Rotation paths and how fast each direction turns (degrees a step)
Each turn is a multiple of 5 degrees from 10 to 175, or 0.
Each row of a path follows its step; steps can be skipped.
path 1
step 0: [-14 -22   4  17  -1  -7 -32   2   1  -9 -38   1  -3 -33  27  12   0  -7
   3  16 -23  -3  25  -4 -20  13  18   9  19  32  14 -23   1  12 -29 -14
  18  -8 -25 -24 -12]
step 1: [ 12  -5  10   5  19  -8   1  12   2 -17  25   0  -6  15 -27  27 -32  -2
 -26  12   5  17  15  22  -9   1  11   1  16  34 -14  50   8   4  28 -16
  14 -18   6 -10  20]
step 2: [-19  37 -25  34 -21 -10 -13 -18 -23  16  -7  -9   2 -10  13 -12 -19 -11
  21  31  -9   4   5 -10 -20  50   3  -9  14 -10   3  19  14  30  -8  10
  -5  -8 -20   9  -2]
step 3: [ -5 -12  -1  -3  12  -4   8   3  12 -24  18 -15   8  29  -6  27  19 -18
 -16  11  12 -25 -16 -31 -15 -13  29  -7  44   6  -2  23  -7  33  -5 -22
  10  23  -9 -25  -8]
step 4: [  2  42   5  -8  20   0   1  -5  -2  14  -9  12 -36 -16   7  10 -20   3
  16  18 -34  18   3  -8   3 -17 -15 -42  33  -8  30  21  18  -9  -4   3
   2 -17   6 -14  -9]
step 7: [-35  16 -16  38  -1 -36 -15   3  -4  -4  -5   7 -15  10 -18  -6 -22  11
 -13  15  22  22  16  18  -6  19   0 -11  -2   8  -4  36  -6  29   6 -27
  14  -7 -10 -25  29]
step 12: [  0  -8 -28  10  18 -10 -22 -42   5  -9 -36  -5 -19   8 -17  13 -12   6
 -16   6  -3  30   2  -9   0   2  -1  27  41  24 -28  16  15  19   4 -19
  28  -1 -15  -4   2]
step 14: [-13  34 -23  15  12   6   9  -1 -12  -6  -8  27  -3  -9  -6  12 -10   3
 -21   0   7 -16   1 -11 -28   2  37  -5  66 -13 -14 -10  13  14   6 -14
 -20   0 -24  14  -4]
step 15: [ 11  -2   7  -7  -8  24   4  -3 -17  -6  -4   0  12  22  13   6  -2  -2
  16  30 -33 -12  -5  -8  -9  -6  -5 -32  22  23  23  21 -15   7 -11  -3
  46  -7 -14 -53  -4]
[-14   2  -6  -3   2  -2  -6  -7   0  -2   6   1   3  -8   0  -3   3  -5
   2 -13  10  -3   2  -4  -2  -2   1  -1   2   8 -12  -1   2  -9   6 -18
  -4   6  -5  -7   5] | 160
[ -9  -3   2  -5 -11   4  -1   3   1  -4   6  -7  -3  -7   1   6   4   5
   4  -3   1  -9  -7  -7   3   9  -1  15  -3   7  19  -3   0  10   4  -2
   3  -1   0  -5   1] | 140
[  0   0   7   2   7  -1   6   2  -1  -6  -4   0   0   4   8   2   8 -11
   2  -3  -4  -3  -7  -2  -7   3  13  10   5  -1 -12 -18   4   4  -4   2
  11   2  -5   0  -4] | 125
[ -2  -7 -10   3  -1  -2  -1  -4   4  -9   8  -7   7  -9 -10   7  -5   4
   6   5  -6  10  -2   5   3   5   8   0 -16   2 -12   3   7   2  -2   4
   8  -3  -2   2  -2] | 70
[  1  -5   5  -5   0   6   7  12  24   2   5   4   1  -3  -6   1  -5   1
   2  -1   2   5   5  -4  -1   5   4  -1  12   2  -7  -5   6   1   9   6
 -10   1   5  -3   0] | 140
[ -3   0   2   6   5 -13   6   0  10  -1  -6  -2   7   4   3  -3  -2  -7
   2   2   0  -4  -4  -1   5   6 -16  12  -2  -4  -6  14  -2   4  10  -3
  -3  -3 -10   4  -7] | 70
